In the rows, zero is written as 128.
Each path below is one point turned by a fixed rotation once a step. After each direction that follows a path, write how fast that rotation turns it, in degrees each step (0 if it stays still).
Each turn is a multiple of 5 degrees from 10 to 175, or 0.
Each row of a path follows its step; steps can be skipped.
Path 1:
step 0: [123 119 123 113 135 130 134 133 131 113 111 140 133 138 124 130 122 113
 128 135 118 110 118 127 121 127 135 121 131 143 131 125 136 116 134 126
 126 116 118 129 126 132 125 140 115]
step 2: [134 128 124 118 116 131 129 124 134 113 122 115 128 127 134 127 124 139
 133 144 126 131 132 130 125 121 117 118 144 138 122 134 125 118 116 113
 148 114 125 131 124 129 135 143 132]
step 3: [132 120 117 123 126 113 140 131 124 101 120 133 127 128 128 127 128 125
 116 137 141 122 143 125 140 136 114 119 144 123 125 125 130 136 120 127
 135 130 119 117 128 130 129 139 131]
step 4: [121 119 126 130 130 123 144 118 129 112 112 144 128 130 130 132 123 124
 132 132 142 133 113 144 118 134 121 119 124 131 138 123 131 118 125 131
 129 129 117 118 118 134 133 147 133]
step 8: [122 121 107 122 129 121 145 130 132 125 125 127 111 130 133 130 133 135
 125 123 156 127 133 132 124 132 122 122 127 136 127 123 118 126 112 124
 130 117 126 120 121 124 120 144 130]
step 10: [115 118 132 118 134 126 137 132 126 126 123 135 131 135 133 147 119 119
 129 126 136 137 122 121 112 122 110 129 136 117 123 142 122 123 125 128
 113 112 129 135 126 146 124 131 129]
step 14: [115 134 135 110 132 127 132 129 132 123 115 135 124 134 120 131 133 130
 117 136 144 134 131 116 114 130 127 121 137 121 118 144 117 120 117 120
 128 129 128 125 136 131 142 141 139]
step 15: [123 116 125 115 139 127 139 131 119 120 126 139 139 132 111 127 124 128
 131 121 132 137 127 114 127 126 108 122 139 125 139 135 131 131 131 124
 130 124 110 142 127 135 143 136 130]
[129 133 133 128 127 126 132 127 130 128 128 127 130 131 124 124 128 129
 128 133 127 128 132 124 128 131 129 125 129 129 132 126 132 126 126 128
 128 128 128 129 126 132 131 128 125]  25
[126 127 130 132 126 128 126 126 128 130 126 131 130 129 133 126 125 131
 129 129 126 130 125 126 127 129 125 127 124 129 128 129 123 124 129 128
 132 133 128 130 129 129 133 128 130]  140
[130 132 126 126 130 126 132 123 132 127 131 128 128 125 128 129 125 125
 126 127 131 128 125 125 130 129 130 126 124 125 125 131 130 127 123 128
 128 132 124 128 129 126 128 129 130]  70
[131 121 130 130 128 129 128 125 124 128 125 128 126 128 128 129 127 126
 126 127 128 135 129 125 126 131 129 129 128 124 128 127 132 125 130 127
 123 127 124 127 127 128 129 127 125]  65
[127 125 128 133 133 128 127 133 128 130 130 128 129 124 131 126 129 128
 128 128 133 127 129 128 133 133 127 129 128 129 129 132 129 129 126 126
 126 128 127 132 122 132 128 128 128]  155
[131 127 128 130 126 126 129 128 128 126 130 132 129 131 127 128 135 124
 127 122 122 130 127 131 129 129 127 128 129 128 132 131 129 128 127 131
 128 130 126 129 132 133 127 130 130]  125
